[[-21.0 -30.0 -42.0   0.0  16.1  -2.4 -20.4   9.5  17.5 -25.3]
 [-73.3 -66.9   3.3   6.9  29.4 -20.2 -72.2  19.2  75.0 -25.5]
 [ 57.5  42.6 -44.5 -16.3 -11.1  20.1  56.3 -19.6 -62.5  -3.5]
 [ 58.1  41.9   8.9 -37.0  15.5  46.0  59.9 -51.7 -63.8 -20.7]
 [ 18.8  32.6  32.6  -5.3 -20.6  -5.6  16.7 -10.9 -14.4  28.4]
 [ 15.3  15.2  -3.8  40.0 -35.3 -12.1  16.0  38.0 -14.3  38.5]
 [-31.3 -34.1 -27.1 -28.3  34.9   2.1 -32.0 -19.0  29.2 -43.0]
 [ 45.8  15.7  -6.7 -17.2  27.3  52.5  50.8 -30.9 -55.4 -35.5]
 [ 67.8  38.7 -10.8 -14.6  10.7  51.4  71.4 -30.8 -76.4 -19.5]
 [ -2.9   0.9 -19.1  50.7 -40.6 -28.6  -3.2  55.7   5.1  42.5]
 [-62.5 -39.2  36.5   8.4   5.8 -31.7 -63.9  16.3  70.0   8.1]
 [ 20.6  27.9  48.4  19.5 -25.1  -1.3  21.2   9.0 -16.9  37.0]]
Give the top entry of the column that holds the largest entry.
A: 17.5
The top-left entry: -21.0
The entry directly below 16.0 -> -32.0
The smallest entry in the first column: -73.3
The bottom-right entry: 37.0
The last entry of the largest entry's row: -25.5
Give the entry directly below the largest entry.
A: -62.5
The entry just left of 55.7 is -3.2
The 1st entry on the diagonal from the top-right corner: -25.3
The largest entry in the first column is 67.8
Give the largest entry in the last column.
A: 42.5
Give the smallest entry in the last column.
A: -43.0
The entry directly below -42.0 is 3.3
The fifth entry from the end, reading row by row is -1.3
The second entry from the end, reading row by row is -16.9
The entry directly below -32.0: 50.8
The third entry, reading row by row -> -42.0
Give the last entry of the smallest entry's row.
A: -19.5
Give the entry just right of 16.1.
A: -2.4
The third entry on the diagonal from the top-right corner is -19.6
Give the entry just left of 16.7.
A: -5.6
Give the entry just right of -27.1.
A: -28.3
The entry in the bottom-left corner: 20.6
Give the second largest entry.
A: 71.4
The entry just left of 5.8 -> 8.4
Give the fifth entry in reading order.
A: 16.1
Give the second entry on the main diagonal.
A: -66.9
The entry just left of 5.1 is 55.7
Give the second entry on the diagonal from the top-right corner.
A: 75.0
Give the 4th entry in reading order.
A: 0.0

[[ 24.5  36.6  46.5 -45.1  20.2 -40.2  -2.7 -58.2]
 [-63.0 -43.6 -31.7  45.9 -35.8 -22.8 -34.7  63.7]
 [ 46.6  74.2  71.2  33.1 -62.6  54.0  68.3  -6.0]]
Rows and columns are numbered from 1.
The entry in row 1 and column 1: 24.5
What is the entry in row 1 and column 2?
A: 36.6
The entry at row 2, column 1: -63.0
The bottom-right entry: -6.0
What is the entry in row 3 and column 2?
A: 74.2
What is the entry directly below -58.2?
A: 63.7
What is the entry directly below the smallest entry?
A: 46.6
The entry in row 2 and column 3: -31.7
What is the entry in row 2 and column 2?
A: -43.6
The entry directly below -34.7: 68.3
What is the entry just left of 63.7?
A: -34.7
What is the entry in row 1 and column 3?
A: 46.5
The entry in the top-right corner -> -58.2

[ 25.6 -24.5  57.3  39.4 -20.6 -37.3  31.7  58.7  61.7 -59.7 -61.1 -48.9]
The maximum: 61.7
The entry just left of -24.5 -> 25.6
The entry just right of -61.1? -48.9

A =
array([[ 61.2,  31.0,  46.6,  47.5,  -9.5,  57.5,  13.4],
       [ -9.7,  -3.7, -11.2,  59.7, -51.1,  66.1,  24.0],
       [-13.3,   6.2,   2.1,  -4.9, -54.9, -15.2,  34.0],
       [ 48.3,  26.1,  27.7, -28.2, -19.4, -23.5,  16.0],
       [ -8.5, -21.5, -15.9,  23.1,  52.6,  31.7, -30.5],
       [-17.0,   1.1,  -9.9,  58.9, -11.4,  63.6,   8.0],
       [ 10.7,  17.2,  12.6,  60.9, -40.4,  62.7,  17.8]])
Rows and columns are numbered from 1.
Which number is the entry directly above the smallest entry?
A: -51.1
The entry directly below -54.9: -19.4
The bottom entry of the column that holds the smallest entry -> -40.4
The maximum: 66.1
Which number is the entry just right of -8.5?
A: -21.5
Which number is the entry at row 1, column 3?
A: 46.6
The entry in row 1 and column 2 -> 31.0
Which number is the bottom-left entry?
A: 10.7
The entry just right of the largest entry -> 24.0
The entry just left of -11.4: 58.9
The entry just left of -9.5: 47.5
Which number is the top-right entry?
A: 13.4
The top-left entry: 61.2
Which number is the entry in the bottom-right corner?
A: 17.8
The entry in row 3 and column 1 is -13.3
Which number is the entry directly above the centre entry?
A: -4.9
Which number is the entry directly above the largest entry?
A: 57.5
Which number is the entry just right of 26.1?
A: 27.7
Which number is the entry directly below -9.9?
A: 12.6
The entry in row 3 and column 2: 6.2
The entry directly above -11.4 is 52.6
The entry just right of the smallest entry: -15.2
The smallest entry is -54.9
The entry directly above -51.1 is -9.5
The entry at row 2, column 1 -> -9.7
Which number is the entry directly below 24.0?
A: 34.0
Which number is the entry directly above -9.9?
A: -15.9
The entry directly below the centre entry: 23.1

a = [2.8, 68.6, 21.2, 30.0, -15.1]
What is the first entry from the left?
A: 2.8
What is the entry just right of 2.8?
A: 68.6
What is the 3rd entry from the right?
A: 21.2
What is the last entry?
A: -15.1
